(in the rows, 128 means zero)
The rows below come in pairs that one turn or mirror swaps. Which row does each named row swap with?
The rows were stretched afterwards, more along some directions than others.
dufa: [154 130 139 126 124 102  93 118 150 139 123 151 133 153 146 140]
vedo: [189 130 111 132 102 113 129 102 147 130 136 144 120 120 128 130]
kebup: [165 105 103 134 123 110  93 124 147 142 158 189 124 127 143 143]
tol: [ 99 127 119 113 115 134 122 156 104 126 119 109 153 101 123 100]
rore: [180 123  88 106 123 162 155 122  96 160 107 176 121 169 138 125]
Pas: [172 129 102 114 126 143 139 112 102 157 152 181 122 138 122 125]
luda: [132 163 154 138 118 120 149 146 147 175  98 123 147 121 173 111]
sitob: [144 136  88 118 143 122 125  95 113 120 132 175  97 166 103 129]
Kazel: [137 128 169 147 163  89 100 103 163 111 144 123 125 115 151 151]
Sutu: [148 108  78 108 132 132 126 124 131 108 150 164 130 150 143 140]
kaba: [127 125 124 148 161  98  79  99 156 130 123 135 122 125 136 132]
kis: [166 111  84 108 133 148 149 116 104 134 155 161 118 142 114 132]
Zesig: [150 159 104 114 133 131 124  93 114 130 120 176 111 156 118 116]
gufa: [148 146  99 109 144 115 132 101 116 130 124 161  92 163 110 114]
Zabik: [129 165 133 115 117 123 127 113 135 130 141 155 127 128 149 109]
pasod: [151 122 136 137 128 100  99 108 146 126 112 137 132 146 141 145]
Lafe: [194 117  85 115 143 136 117 104 123 140 156 189 111 146 122 138]
ledi: [155 119 104 131  89 157 143 134 117 133 124 117 145 112 111 106]
Besi: [157 107 109 132 114 105 102 101 128 147 156 137 122 110 129 132]
bef: [150 123 113 141 124  91  99 103 168 122 158 149 117 119 138 169]
nirop: [149 155 168 136 123 135 153 149 130 159  95 107 155 128 157 108]
noped: [169 128 124 129 120 110 108 109 140 118 126 137 133 143 130 153]
rem: [122 125 108 107 139 120 116 130 144 144 166 123 125 115 115 148]
zabog: [120 137 130 104 137 129 118 126 135 130 106 105 164 114 114 126]
pubad: [182 138 136 137 102 118 124 116 123 145  93 157 140 149 170 121]
Kod: [149 147 144 125 158 107 127 118 165 138 100 122 143 124 144 127]
vosiz: [198 121  95 103 128 146 130 109 103 147 154 180 109 155 114 134]
tabel: [140 143 119 123 143 128 132  93 123 126 137 156  86 149 114 131]
ris: [172 126  84 108 135 157 135 111 107 145 123 181 129 157 142 119]
Noz: [142 123 145 139 117 122 136 147 137 149 119 121 128 149 147 113]
Viri: [167 135 129 114 140 111 122 146 142 161 105 163 134 132 144 122]
tido: [162 121 107 135 132  92 100 115 153 116 141 168  89 133 109 137]
regi: [152 144  99 107 149 140 144 120 105 133  97 155  98 188 111 109]
nog: [139 134  98 112 138 119 125  81 120 109 159 156  88 144 107 129]
Lurof: [142 144  84 123  99 152 137 145 119 162 103 146 127 154 133 103]
nopiv: [149 132 167 149 120 118 127 130 141 154 118 118 142 119 155 119]
rifi: [131 110 100 122 126 127  70 126 128 105 147 152 152  98 120 139]
Busub: [110 141 132 130 136  86 110 123 149 133 128 150 107 135 132 119]

Swapped with pasod: nopiv
Swapped with Kazel: pubad
Swapped with kebup: Busub

